A single turn carries every row of the set below to another of its rows. Some are shown first; where does it send the rows asked next?
temup: [ 0.12 -0.29 -0.93 -0.41 -0.75  0.98  0.05  0.51  1.86  1.26 -0.22  0.39
  1.00  3.20  0.53  2.09  1.53 -1.19 -0.57  3.01 -2.46 -1.44 -1.96  0.50
 -4.09  1.57 -0.69 -0.16 -1.42  1.07  0.09 -1.19  0.87  1.58  0.37  0.04
  2.43 -1.51  1.38  1.34  0.18 -0.68  0.94 -3.97  1.17 -1.66]
ludot: [ 1.71 -2.61 -1.40 -0.47 -0.40  1.42 -0.73  0.86 -1.83 -0.63 -0.15  2.54
 -2.90  3.77  1.29  1.56  1.11 -0.19 -0.26 -1.23 -0.97  1.24 -1.95 -0.76
 -1.64  1.54 -2.92 -0.83 -3.67  0.46  1.08  1.15  2.43  0.96 -1.52 -1.25
  2.09 -0.11  0.49 -2.83 -1.29 -0.12 -2.72 -4.31 -1.55  1.77]
Dizif: [ 4.13  2.19 -1.14  0.35 -1.99  1.24  1.72  0.74 -0.69  1.63  0.55  1.14
 -1.76  2.55  1.39 -2.60  0.97 -2.24  0.33  0.55 -1.68 -2.63 -2.36 -0.83
 -2.22 -3.05 -0.08  2.12 -2.40  0.19 -0.30 -0.32  0.56  0.91 -0.69  1.07
  0.27 -1.53  1.49 -0.38 -2.67 -0.83 -1.76 -3.32  2.34  0.43]
kiv: [ 2.48  1.95  0.61 -0.97 -2.33  1.52  1.26  1.04 -0.85  3.02 -0.37 -0.69
 -1.58  2.34  0.67 -1.20  1.15 -0.56 -0.23  1.23 -2.06 -0.93 -1.37 -1.26
 -2.70 -2.76 -1.32  3.61 -1.78  2.45  0.28 -1.79  0.99  2.10 -2.35  0.61
 -0.05 -1.25  1.79  0.07 -1.88 -0.71 -1.14 -4.14 -0.09 -0.80]
zalet: [ 2.22 -2.84 -2.87 -1.44  0.61 -0.68  1.07  0.54  0.66  0.12  1.06  2.35
 -2.42  2.89  3.05  2.05  0.60 -0.71 -0.57 -0.94 -2.18  0.90 -1.28  0.46
 -1.25  1.23 -1.40 -2.47 -3.80  1.99  2.05  0.43  0.94  0.10 -0.21 -1.29
  1.11 -1.41 -1.00 -1.17 -1.54 -0.11 -2.41 -4.35  0.50  1.10]
nusab: [ 2.98 -1.11  0.07 -1.35  0.53  3.54  0.14  2.44 -1.33  1.02  0.25  3.34
 -1.16  1.59 -1.37 -0.11  0.84 -2.04 -1.79 -0.76 -2.19 -1.64 -0.97 -0.33
 -0.95  0.87 -3.64 -0.65 -2.87  1.72  0.83  0.57  0.76 -0.33 -0.47  4.34
  2.52 -1.71 -1.44  0.33 -1.57 -4.18 -1.20 -1.96  1.18  1.67]
Goni: [ 1.38 -0.18 -0.55 -1.25 -1.01  1.39 -0.21  1.03  1.93  2.65  0.35 -0.23
 -1.78  1.03  1.73 -0.87 -0.71 -0.51 -2.04  0.85 -4.31 -2.41 -1.31  0.20
 -1.71 -3.27 -0.63  2.27 -2.50  3.25 -0.25 -1.84  1.83  0.81 -1.92  1.17
  0.15 -1.69  1.94  1.25 -1.29  1.04 -0.85 -4.48  1.09 -0.85]
mifu: [ 1.68 -2.27 -1.90 -1.16  1.93  2.62 -2.82  0.55  0.50  1.23 -0.15  0.11
 -2.36  3.18  2.52  1.37 -1.03 -0.78 -1.53 -1.46 -2.33  0.25  0.15 -1.78
 -0.74 -2.76 -1.20 -0.81 -3.32  0.45 -0.58  1.89  2.86  1.12  1.64  1.61
 -0.72  0.19  3.19  0.07 -1.95  0.51 -1.40 -1.85 -0.17 -0.19]
Los: [ 1.51 -0.66  1.03 -2.36 -0.49 -0.17  0.42  1.85  0.67  3.47  1.01 -1.07
 -1.86  1.77  2.13  0.46  1.64  0.41 -1.17  0.23 -3.20 -0.80  0.46 -0.94
 -1.62 -2.60 -1.61  1.50 -2.84  3.85  2.15 -1.95  0.51  0.92 -1.86  0.32
 -0.07 -1.95  1.09  0.69 -2.30  1.13 -1.22 -4.53  0.62 -0.46]
Neki: [ 1.63  1.48 -0.26  0.13 -0.80  0.77  1.20  1.05  0.00  1.31 -1.11  1.66
 -1.88  1.88  1.70 -1.33  0.71 -3.06 -1.41  0.82 -1.52 -2.84 -1.70 -0.29
 -1.10 -4.49 -0.52  1.35 -2.16  2.07 -0.54 -0.47  1.47  0.40 -1.70  1.48
  0.62 -1.81  1.82  2.57 -2.49  0.03 -1.12 -3.30  3.23 -0.50]
kol: [ 2.86 -0.34  0.44 -1.92  0.44  3.38 -0.42  2.88 -1.82  1.57 -0.31  2.93
 -0.79  1.70 -1.42  0.33  0.81 -2.55 -1.70  0.38 -1.99 -0.96 -0.15 -1.26
 -1.03  0.43 -3.01  0.12 -1.86  2.49  0.67 -0.12  0.82 -0.29 -0.93  4.08
  1.54 -2.20 -1.35 -0.37 -1.49 -4.98 -0.84 -2.32  0.51  0.84]
nari: [ 1.09 -0.61 -0.79 -1.71 -0.57 -0.91  1.24  1.66  1.65  1.27  0.79  0.40
  0.39  3.38  0.56  2.39  2.52 -0.72  1.82  2.33 -1.60 -0.74 -0.41  0.60
 -2.95  0.30 -0.79 -1.15 -1.25  0.46  2.36 -0.66 -0.19  0.41 -0.56  0.33
  0.80 -1.04  0.09  1.50 -0.69  0.06 -0.53 -2.38  1.76 -0.76]
zof: [ 4.80  0.30 -1.19 -1.01 -0.06 -1.30  1.15  1.16  1.35  1.45  0.11  1.94
 -1.60  1.28  2.23 -1.05  1.23 -1.34  0.08 -0.37 -3.27 -1.67 -1.72 -1.14
  0.41 -3.65  1.12  1.99 -2.58  1.16 -0.24  1.13  0.20 -0.33  1.89  1.03
  0.34 -1.72 -0.56  1.09 -3.25  0.31 -1.83 -3.06  1.74 -0.42]
gapaf: [ 1.65  0.35 -0.40 -0.33 -2.37  0.55  1.99  0.87 -0.14  0.00 -0.50  1.47
 -0.23  3.65 -0.54  1.30  2.16 -0.70  1.50  2.08 -0.96 -0.09 -2.78  0.36
 -4.10  1.64 -2.46  0.71 -1.11  0.01  0.62 -0.49  1.07  1.49 -2.09 -0.31
  2.14 -0.93  0.46 -0.44 -0.06 -1.60 -0.42 -3.87 -0.71 -0.31]
zureg: [ 3.10 -0.61 -1.69 -2.52 -0.16  3.17 -0.18  2.37 -1.29  2.27 -1.49  2.20
 -2.03  2.20 -1.73  1.20  0.78 -0.86 -1.16 -0.84 -2.39 -0.37  0.47 -0.95
 -2.29 -0.14 -2.68  0.69 -2.22  3.58 -0.21  0.30  2.20 -0.66 -0.62  3.46
  1.19 -0.41 -2.79 -0.06 -0.88 -4.79 -1.91 -1.40 -1.02  0.06]
fug: [ 3.50  0.75 -0.97 -0.10  0.55  0.44 -0.13  1.80  1.48  1.21 -0.84  0.18
 -0.54  1.68  1.79 -1.15  0.63 -2.26 -1.50  0.58 -2.90 -1.74 -1.92 -0.52
 -1.49 -4.58  1.40  2.49 -1.94  2.16 -0.77  0.21  1.89  1.33  1.15  1.62
  0.08 -1.99  1.80  1.11 -1.66 -0.31 -1.28 -3.17  1.90 -1.06]
dopid: [-0.52 -2.35 -2.32 -0.62  0.51  1.19 -1.27 -0.14 -0.96 -0.62 -1.68  4.02
 -2.58  2.97  0.53  2.90  0.80 -1.12 -1.21 -0.73 -1.49  1.23 -1.97 -0.75
  0.37  1.07 -2.90 -1.74 -2.78  2.21 -0.77  1.97  2.25  0.66 -1.20 -1.50
  2.63 -0.26 -0.36 -0.46 -1.86  0.00 -1.67 -4.51 -1.23  0.05]
ziko: [ 0.62 -0.63 -0.25 -1.49  1.35  2.44 -3.23  1.09 -1.46  1.28 -1.55  2.00
 -3.38  2.50  1.28  0.96  0.33 -2.05 -0.87 -1.20 -1.95 -0.56  0.33 -2.55
  1.02 -3.41 -2.35 -0.29 -3.06  1.14 -0.92  1.66  1.94  0.97 -1.05  1.24
 -0.05  0.40  2.62  1.60 -3.28  1.08 -1.97 -2.06  0.52 -0.04]
susid: [ 2.69 -1.73 -0.90 -0.16 -0.83  0.98 -0.74 -0.37 -1.26  0.31 -0.89  2.35
 -2.03  4.13 -1.04  1.12  2.18  1.37 -0.24 -1.75 -1.30  0.47 -3.01 -1.23
 -0.02  0.87 -2.05  1.37 -3.77  0.34 -0.71  2.18  1.84  1.67  1.01 -0.58
  4.02  1.11 -0.30 -1.43 -2.12 -0.15 -2.37 -3.79 -2.71  0.79]
Ded: [ 2.92 -0.74 -2.18 -1.11 -1.34  3.13  1.57  0.99 -0.74  4.02  0.10  1.60
 -1.14  3.25 -2.00  0.34  1.09  0.24 -2.09 -0.94 -2.51 -1.83 -0.56 -0.59
 -2.07  0.27 -2.52  0.50 -3.15  3.43 -0.40 -0.49  0.95 -0.58 -0.02  4.20
  2.61 -0.27 -2.30  0.48 -1.90 -4.02 -1.69 -1.16  1.26  0.53]
Rofu: [ 0.76 -2.45  0.45 -2.46 -0.67 -0.03  0.10  1.04  2.01  1.68  0.07  1.06
 -2.84  1.47  0.45  1.43  0.22  1.68  0.82 -1.34 -3.02  0.80 -0.20 -1.30
 -0.18 -1.68 -3.42  0.56 -3.06  0.20  0.54  1.64  1.71 -0.90 -0.80  2.14
  0.06  0.75  0.77  1.93 -2.67  2.20 -0.68 -1.66 -1.84  0.30]
dila: [-0.07 -3.03 -2.05  0.41  0.56  0.68 -0.53 -0.25 -0.58 -0.44 -1.83  2.56
 -1.16  4.35 -0.81  2.61  2.73  0.04 -1.62 -2.02 -0.83  0.67 -2.12 -0.69
  0.39  0.23 -2.30 -1.04 -3.25  2.53 -1.21  1.91  2.21  0.97  0.53 -0.47
  4.39  0.44  0.18  0.21 -2.51  0.40 -2.28 -3.39 -0.44  0.46]
dore: [ 0.82  1.86 -1.56 -0.48 -0.95  0.90  0.94  0.15 -0.01  2.21 -1.41 -0.26
 -1.45  2.04  0.72 -0.86  1.56 -2.10 -1.22  0.85 -2.55 -2.02 -0.84 -0.55
 -1.76 -4.42 -0.42  1.46 -1.57  4.59 -1.42 -1.01  1.20  1.01 -2.26  0.95
 -0.10 -1.38  1.77  1.62 -3.08 -0.47 -1.15 -3.71  0.67 -1.75]
dufif: [ 2.80 -0.86 -2.03 -1.96 -0.48  3.35  0.76  0.77 -0.71  3.19 -0.66  1.26
 -1.48  3.27 -2.08  1.11  1.08 -0.02 -1.86 -0.99 -2.01 -0.84  0.29 -0.47
 -2.26  0.76 -2.79  0.47 -2.66  3.65 -0.40 -0.20  1.30 -0.03  0.00  3.68
  1.95  0.05 -2.58  0.20 -1.52 -4.87 -1.73 -1.52 -0.44 -0.24]
mulon: [ 0.69 -3.41 -1.29 -0.29  1.10  0.89 -1.47 -0.11  1.37 -0.19 -0.37  1.88
 -0.06  2.69 -0.72  1.94  1.42  0.69 -2.29 -1.20 -2.80  1.04 -2.79 -0.41
  0.92  1.19 -1.46 -0.19 -3.12  2.51 -0.96  1.34  1.86  2.04  1.27  0.03
  3.64 -1.11  0.98 -0.47 -1.35  0.14 -1.28 -5.11 -2.35  0.04]
Zoso: [ 2.63 -0.74 -0.49 -0.63  0.13  2.58 -2.58  1.55 -2.51  1.15  0.77  0.59
 -2.98  3.50  1.49 -0.30  0.61 -0.97  0.65 -0.79 -1.05 -0.64 -0.08 -1.90
 -0.63 -3.12 -1.29  0.50 -3.01 -0.61  0.48  1.47  1.96  1.02 -0.21  1.19
 -0.05  0.55  3.06 -1.84 -3.24  0.66 -2.79 -1.33 -0.07  0.48]
Guso: [ 0.89 -3.80 -2.90 -0.34  0.46  1.00 -0.99  0.84  0.63 -0.26 -0.74  3.11
 -1.29  3.41  1.37  3.10 -0.36  0.28 -1.43 -0.65 -2.05  0.73 -2.55  0.59
 -0.90  1.31 -0.83 -0.85 -3.15  1.13  0.30  1.33  2.60  0.73  0.95 -1.14
  2.65 -0.67 -0.33 -0.52  0.66  0.11 -2.43 -4.11  0.25  0.35]
zedi: [ 2.62  0.71 -1.28  1.17 -2.00  1.25  2.95 -1.60  0.04  0.60  0.50  1.11
 -0.41  3.91 -0.07 -0.34  2.07 -1.52 -0.18  1.53 -0.91 -0.80 -3.49 -0.50
 -2.72  1.73 -1.78 -0.03 -2.57  0.27 -0.53  0.06  0.54  1.94  0.70  0.01
  3.23 -1.18  0.83 -1.18 -3.08 -2.25  0.51 -4.35 -0.82 -0.54]
parug: [ 1.25 -0.13 -2.05  0.49 -0.59  0.20  2.48 -0.34  2.95  0.39 -0.03  1.55
  0.95  2.34  0.47  0.38  0.95 -1.76 -0.85  1.49 -2.87  0.12 -3.34 -0.13
 -2.85  1.14 -0.96 -0.03 -1.34  0.94 -1.78  0.52  1.16  0.75  1.74  1.79
  2.02 -2.89  1.59  0.71 -1.29 -0.97  1.42 -4.19  0.13 -0.73]
Bil: [ 2.94 -0.28 -0.88 -2.40  0.09  3.24 -0.20  3.09 -1.71  2.01 -0.85  2.59
 -2.05  1.41 -0.86  0.40  0.51 -1.83 -1.47 -0.15 -2.33 -0.62  0.61 -1.22
 -1.89 -0.07 -3.09  0.84 -1.83  3.01 -0.04  0.15  1.84 -1.08 -0.78  4.02
  0.44 -1.60 -1.92 -0.64 -1.56 -4.60 -1.32 -2.07 -0.49  0.43]
fak: [ 2.77 -1.45  0.32 -0.93  0.19  4.00 -0.37  1.50 -1.25  2.02  0.67  2.42
 -1.74  2.30 -1.24 -0.60  1.00 -1.10 -2.83 -1.63 -2.56 -2.32 -0.61 -0.44
 -0.92  0.09 -3.60 -0.64 -3.84  2.05  0.59  0.32  1.23 -0.57  0.19  4.93
  3.52 -0.89 -1.13 -0.15 -2.68 -3.44 -1.34 -1.72  1.46  1.48]
Sem: [ 1.94 -0.07 -0.31 -0.49 -0.78 -0.30  3.37 -1.64  2.65  2.09  1.22  0.92
 -0.37  1.78  0.88  0.37  1.25 -1.06 -0.49  1.62 -2.28  0.50 -1.68 -1.35
 -0.53  0.84 -1.79 -0.18 -2.35  1.11 -0.35  0.74 -0.32  0.41  2.06  1.48
  1.24 -2.14  0.49  0.88 -4.16 -1.40  2.16 -4.31 -0.73 -1.27]
tanir: [ 0.00  1.20 -2.11 -0.62 -0.94  0.03  1.69 -0.34  0.71 -0.09 -2.16  2.20
  0.10  3.03 -0.74  1.67  2.56 -2.70  0.31  2.33 -2.09 -0.58 -2.11 -0.02
 -3.15  1.24 -1.59 -0.76 -0.95  2.11 -1.39 -0.18  0.78  1.10 -1.20 -0.42
  2.65 -1.58 -0.33  1.83 -1.23 -1.28  0.28 -4.24 -0.15 -1.45]
sives: [ 0.62 -2.20 -1.16 -1.56  0.76  2.30 -2.80  1.00  1.58  1.28 -0.27  0.93
 -1.80  1.84 -0.24  0.78 -0.33  1.04  0.16 -1.75 -3.78 -0.53 -0.70 -1.42
  0.30 -2.48 -2.04  0.83 -2.71 -0.02 -1.11  1.83  2.49  0.99 -0.21  2.56
  0.52  0.76  2.49  1.71 -1.26  2.46 -1.60 -1.74 -1.48 -0.02]
Zop: [ 0.00  0.10 -1.11  0.93 -0.84  0.43  2.79 -1.15  0.64  0.51 -1.22  1.78
  0.20  3.84  0.88  0.97  2.38 -2.57 -1.46  1.46 -1.04 -0.76 -2.88 -0.21
 -2.91  0.92 -2.45 -1.23 -2.41  1.85 -1.43  0.09  0.80  1.22 -0.15  0.59
  3.69 -2.02  1.22  1.46 -2.61 -1.20  0.95 -4.42  1.84 -0.58]
dogob: [ 2.42 -2.23  1.08 -1.66  0.57 -0.89  0.14  0.14  1.41  1.06 -0.71  1.48
 -0.75  2.14 -0.45  1.92  2.85  1.72 -0.78 -0.89 -2.26  0.99 -2.19 -0.85
  1.30  0.56 -1.52  1.03 -3.28  2.01  1.00  1.29  0.10  2.13  1.25 -0.39
  3.55 -0.60 -1.50  1.48 -2.11 -0.08 -0.86 -4.55 -2.19 -0.44]
Nefan: [ 0.49 -0.80 -2.68 -1.20  0.31  1.68 -0.97  0.09 -0.18  1.67 -1.43  1.08
 -3.18  3.23  0.53  0.63  0.71 -0.38 -0.44 -2.49 -2.42 -0.04  0.03 -2.15
  0.10 -3.85 -2.25 -0.22 -3.24  2.02 -2.24  1.94  2.55  0.13 -1.08  2.18
 -0.02  1.13  2.33  1.72 -3.69  1.89 -2.43 -1.39 -0.24  0.26]
Zuf: [ 2.56 -1.57 -1.08 -1.46  2.19  1.07 -2.20  0.07  0.14  1.14  1.17 -0.02
 -2.13  3.40  2.30  1.39  1.43 -1.41  0.23 -0.71 -1.92 -0.39  1.21 -1.58
 -0.11 -1.82 -0.44 -1.83 -3.40  0.34  1.26  2.01  0.84  0.65  2.59  0.73
  0.09  0.18  0.99 -0.51 -4.17  0.04 -1.17 -1.18 -0.28 -0.99]
rur: [ 2.72 -1.09 -0.74 -0.66 -0.66  3.57  0.17  1.40 -1.36  3.29  0.63  1.62
 -1.22  2.70 -1.82 -0.25  1.74 -0.44 -2.13 -1.26 -2.55 -2.93 -0.35 -0.60
 -1.64 -0.41 -2.78  0.46 -3.66  2.45 -0.09 -0.06  1.08 -0.52  0.45  4.85
  3.36 -0.25 -1.52  0.43 -2.74 -3.42 -1.46 -0.92  1.69  0.72]
fika: [ 2.18 -0.75 -0.73 -0.91 -1.98  2.37 -0.44  0.18 -0.81  2.58 -0.24  0.55
 -3.72  2.75  0.25 -0.36 -0.01  1.41  0.51 -1.51 -1.95  0.11 -0.91 -2.44
 -0.51 -2.90 -2.65  2.48 -3.10  0.03 -1.02  1.49  2.40  0.37 -1.05  2.04
 -0.29  1.30  2.31 -0.22 -3.21  1.07 -1.89 -1.91 -2.15  0.27]

Zuf moves to zof
parug moves to mulon
ludot moves to Zoso
Now find these:
fak moves to rur
dore moves to tanir

